[[127, 119, 136, 103, 152], [123, 153, 113, 142, 110], [119, 157, 111, 136, 118]] out 110
[[102, 103, 140, 138], [119, 149, 153, 132]] out 138
[[143, 125, 113, 140, 138, 131, 117], [133, 119, 117, 150, 108, 129, 139]] out 117
[[146, 123, 115, 137, 132], [110, 142, 148, 105, 120]] out 132
[[128, 102, 132, 137, 126, 106, 112], [142, 120, 122, 140, 123, 143, 146]] out 112
[[134, 151, 135, 144, 131, 116, 129], [138, 144, 129, 122, 140, 150, 102]] out 129
[[116, 121, 128, 131, 144, 120, 128], [119, 124, 122, 134, 149, 119, 123]] out 128
---
[[142 127 100 123 128 127]
 [138 120 103 119 130 123]] >> 142, 123

[[127 119 107 132]
 [138 118 128 125]
 [102 110 131 129]] >> 127, 129

[124 123 138 105 129 124 130] >> 124, 130

[157 114 121 107 126 109 112] >> 157, 112

[[137 104 143 116 144 127]
 [116 149 123 137 112 133]] >> 137, 133

[[129 121 131 103 106 118]
 [152 110 150 103 140 121]
 [121 149 121 103 135 131]] >> 129, 131

[123 111 124 106 129 119] >> 123, 119

[123 122 102 130 100 140] >> 123, 140

[[131 112 137 113 112 127]
 [149 123 147 134 135 128]] >> 131, 128
---
array([151, 113, 116, 120, 118]) -> 116
array([118, 135, 153, 139, 132, 151]) -> 153
array([122, 106, 137, 115, 134, 154, 136]) -> 137
array([138, 126, 101, 120, 126, 107]) -> 101
array([146, 156, 157, 142, 154, 157, 134]) -> 157
array([117, 128, 121, 118, 151]) -> 121
---
[113 148  99 122 129 138 127] -> 127
[152 157 130 152  98] -> 98
[124 146 129 103 143 152 132] -> 132
[125 143 155 125] -> 125
[154 138 130 126 128] -> 128
[115 150 138 142 129] -> 129
[126 135 106 145 140 144 119] -> 119
[116 134 139 148 139 100  98] -> 98
---
[[132 138 141 146]
 [123 130 153 114]
 [119 155 119 135]] --> 119

[[120 132 138 129 103 116 127]
 [113 144 134 134 100 120 128]] --> 120

[121 148 154 156 114 127 121] --> 127

[[109 119 118 137 120 120]
 [139 139 105 128 133 119]] --> 133

[110 132 123 107] --> 123

[[131 126 125 108]
 [129 130 133 102]
 [124 136 130 119]] --> 130

[[143 135 143 113 122 130]
 [153 132 153 106 113 130]
 [130 145 125 115 117 155]] --> 117

[109 105 125 119] --> 125

[[135 132 115 128 144]
 [133 126 140 125 111]
 [112 127 123 105 137]] --> 105

[[148 116 156 135 122]
 [156 101 114 111 113]] --> 111
---
[[135 139 136 142 102 147]
 [116 112 131 101 156 133]
 [132 111 127 114 146 126]] ==> 132

[[116 125 129 141 110 109 132]
 [133 125 137 117 144 125 123]
 [131 129 126 155 124 131 135]] ==> 131

[[139 154 127 157 132 157 104]
 [132 118 133 132 124 141 116]
 [145 128 156 127 138 131 124]] ==> 145

[[136 143 117 129 111 151]
 [134 152 126 137 104 156]
 [108 137 131 116 157 107]] ==> 108

[[119 129 145 129 147 130]
 [147 108 138 142 129 133]
 [152 140 107 130 115 135]] ==> 152

[[129 116 121 158 120]
 [127 114 131 114 133]
 [121 121 115 129 123]] ==> 121

[[146 130 155 115 132 133 116]
 [146 133 118 110 141 129 134]
 [137 141 124 131 116 149 126]] ==> 137

[[143 155 120 124]
 [138 125 134 145]
 [151 135 122 109]] ==> 151

[[117 119 133 101]
 [128 133 137 140]
 [116 113 101 131]] ==> 116
---
[121 105 112 150 114 101] => 105

[[131 144 122 145 127 132]
 [128 106 130 139 124 143]
 [151 125 125 129 129 111]] => 144

[[129 129 125 117]
 [125 124 116 150]
 [154 155 131 146]] => 129

[129 117 141 143 105] => 117

[[148 132 140 140]
 [128 115 127 103]
 [102 131 136 125]] => 132

[[127 123 124 120 127]
 [106 142 141 123 105]
 [138 116 116 116 138]] => 123

[151 151 144 114 154] => 151

[[129  99 121 128 128 130 139]
 [127 134 116 156 157 132 154]] => 99
---
Input:
[[119 132 135 151 103 116]
 [148 124 152 101 153 140]
 [132 118 118 138 124 126]]
Output: 126

Input: [152 127 126 120 149 103]
Output: 103

Input:
[[143 108 105 144 151 147 107]
 [105 105 151 119 142 151 124]]
Output: 124

Input: [101 147 105 109]
Output: 109

Input: [139 132 149 109 105]
Output: 105

Input: [123 122 155 114 129 131]
Output: 131

Input:
[[138 145 117 148]
 [127 154 122 138]
 [115 128 140 142]]
Output: 142

Input: [151 129 128 128 128 127]
Output: 127

Input: [156 136 143 137 121 127]
Output: 127
---
[119 133 132 100] ==> 100, 119

[148 132 107 138 155 108 109] ==> 109, 148

[151 126 113 105 155] ==> 155, 151

[108 110 100 139] ==> 139, 108

[139 133 148 143 130 104 119] ==> 119, 139

[129 135 105 124] ==> 124, 129

[[106 141 130 117 137]
 [106 141 131 118 134]
 [106 123 127 144 145]] ==> 137, 106

[[109 146 107 143 106]
 [116 154  99 141 115]] ==> 106, 116

[[110 110 121 146 107]
 [147 110 152 119 120]] ==> 107, 147
---
[[143 108 113 140 128 137 153]
 [147 133 108 142 136 129 125]
 [124 142 122 128 135 124 112]] ans = 112

[[136 143 155 149 100]
 [125 122 126 124 127]
 [126 124 129 130 130]] ans = 130

[[127 138 153 122 126 146 141]
 [153 140 137 147 151 119 126]
 [119 120 119 120 101 130 125]] ans = 125

[[103 139 131 121]
 [151 122 132 114]
 [131 146 134 112]] ans = 112

[[123 116 112 123 125]
 [140 114 125 136 145]
 [118 146 139 113 105]] ans = 105

[[130 104 149 151]
 [118 137 124 129]
 [125 109 130 131]] ans = 131

[[130 130 137 129 149]
 [124 133 128 123 102]
 [130 130 131 115 127]] ans = 127
---
115,121,105,110,142,134
140,134,132,132,143,133
125,129,136,134,116,117
: 129

116,108,103,108,111
122,142,128,152,134
: 142

118,148,133,135,151
128,101,107,132,112
: 101

102,147,142,139,144: 147

127,118,107,98: 118

152,113,119,148,139,146: 113

147,154,116,120,126,129,134: 154
---
[130 154 113 118] 113
[121 131 147 114 122 157 114] 157
[130 139 132 119 136 109 100] 109
[153 125 146 155 151] 155
[109 111 106 117 115 118 123] 118
[153 125 127 119 134 132 122] 132
[118 128 119 133 123 100] 123
[139 131 148 152] 148
---
[[122, 123, 135, 136, 124, 124, 116],
 [120, 108, 140, 147, 109, 118, 123],
 [143, 138, 127, 105, 135, 137, 135]] yields 123

[118, 107, 126, 101, 136, 103] yields 107

[128, 120, 110, 133, 130, 100] yields 120

[[120, 119, 105, 148, 132],
 [132, 129, 130, 124, 134],
 [110, 123, 122, 108, 109]] yields 119

[118, 106, 138, 124] yields 106

[111, 126, 122, 148, 117, 104, 105] yields 126
---
[[117 113 127 125 119 105 134]
 [133 126 127 137 127 105 130]] >> 117, 130

[[130 107 132 119 120 116 141]
 [125 137 133 121 121 137 119]
 [121 122 114 138 116 115 124]] >> 130, 124

[127 124 103 117 108 151] >> 127, 151

[130 126 104 157 132 124] >> 130, 124

[[153 140 155 155 152 128]
 [137 134 133 121 129 120]] >> 153, 120

[124 136 115  98 125 131] >> 124, 131

[[105 128 111 109 136]
 [131 118 139 149 130]] >> 105, 130
---
[143 125 148 106] => 148
[105 125 127 133] => 127
[107 110  99 121] => 99
[143  98 141 138] => 141
[110 155 122 103] => 122
[127 110 126 102] => 126
[146 130 107 111] => 107
[153 121 117 148] => 117
[111 132 100 119] => 100
